In the rows, 128 means zero.
A single turn carries every row of the set below to another of its rows. Some are shown first; where does it send the rows asked next?
Merik: [154 109 147 122 118 108 163 130 131 109 160 139 127  81 129 112  97 130]
vid: [145 107 143 124 120 108 164 135 133 112 151 133 131  83 124 110  94 126]
lam: [139 101 134 119 125 113 146 112 158 103 108 127  84 117 103 119 153 141]
lipoz: [122  93 152 113 148 113 168 108 142 119 148  99 112 123 145 111  89 154]
Kezo: [116  90 130 117 163 102 140 102 161 120 151 147  84 119 138 125 128 142]
sef: [137  97 125 125 127 112 141 117 152 102 109 130  88 113 107 125 154 144]
Diba: [119  93 147 110 154 120 164 109 143 125 151 107 116 123 140 106  84 149]
pove: [149 117 149 130 128 112 164 130 129 106 160 140 128  79 132 116  99 126]
zir: [121  91 136 114 161 109 140  91 161 120 158 143  82 119 144 127 132 143]
bepuf: [161 117 169 111 127 147 151 129 153 117 132 126 127 104 117 143 139 138]
muvuk: [129  99 173 135 143 153 116  87 111  98 143 140 102  96 128  84 133 129]
tama: [136  98 136 121 124 108 149 114 157 107 106 117  91 112 106 128 152 146]
Mita: [140  76 176 134 124 149 108 125 115 100 135 141 112 132 137  98 131 138]
kefu: [136 110 177 140 148 141 123 121 113  76 142 138  93 127 124  83 128 128]
kel: [125  97 180 139 146 153 120  86 118 103 143 141 101 111 130  83 131 127]
Lalev: [148 112 149 128 122  99 168 130 134 107 155 130 124  81 130 117  99 130]
zab: [139  90 157 131 134 147 110 117 101  91 150 149 102 113 125  92 126 167]
roved: [133  97 135 116 130 118 147 116 160 111 101 126  94 118 104 122 150 142]
Nevi: [136 105 176 145 143 137 121 121 118  83 142 150  90 134 120  85 132 131]
kif: [121  91 144 117 147 115 166 111 135 112 145 101 111 126 145 100  84 145]
Bavar: [130  90 158 147 136 147 108 109 108 102 160 116 102 113 109  90 122 128]
godu: [142  91 161 138 130 152 112 113 104 102 157 151 109 111 118  93 125 163]
bol: [131  88 156 140 139 152 100 113 107  96 158 114 102 113 115  99 130 134]
Vivu: [155 121 169 114 133 138 156 125 154 119 136 125 128  95 119 148 139 144]
vas: [137  78 178 130 132 145 109 123 112  92 136 140 109 127 149  98 129 134]
pupe: [155 118 165 115 131 153 152 125 148 116 127 119 131  98 115 143 141 140]
Vupiv: [121  94 136 119 159  99 143 100 160 118 154 142  83 116 142 134 133 151]
Bivid: [155 120 163 111 135 144 152 133 154 120 133 137 130  96 114 145 137 137]
lerin: [127  91 146 113 145 117 163 107 139 118 155  98 109 126 138 103  84 148]
pemog: [120  91 136 115 166 114 140  97 156 119 152 145  86 123 149 130 131 153]

kif moves to pove
tama moves to Vupiv
bol moves to zab
Where do these go?
zir moves to lerin
roved moves to Kezo
Bavar moves to godu

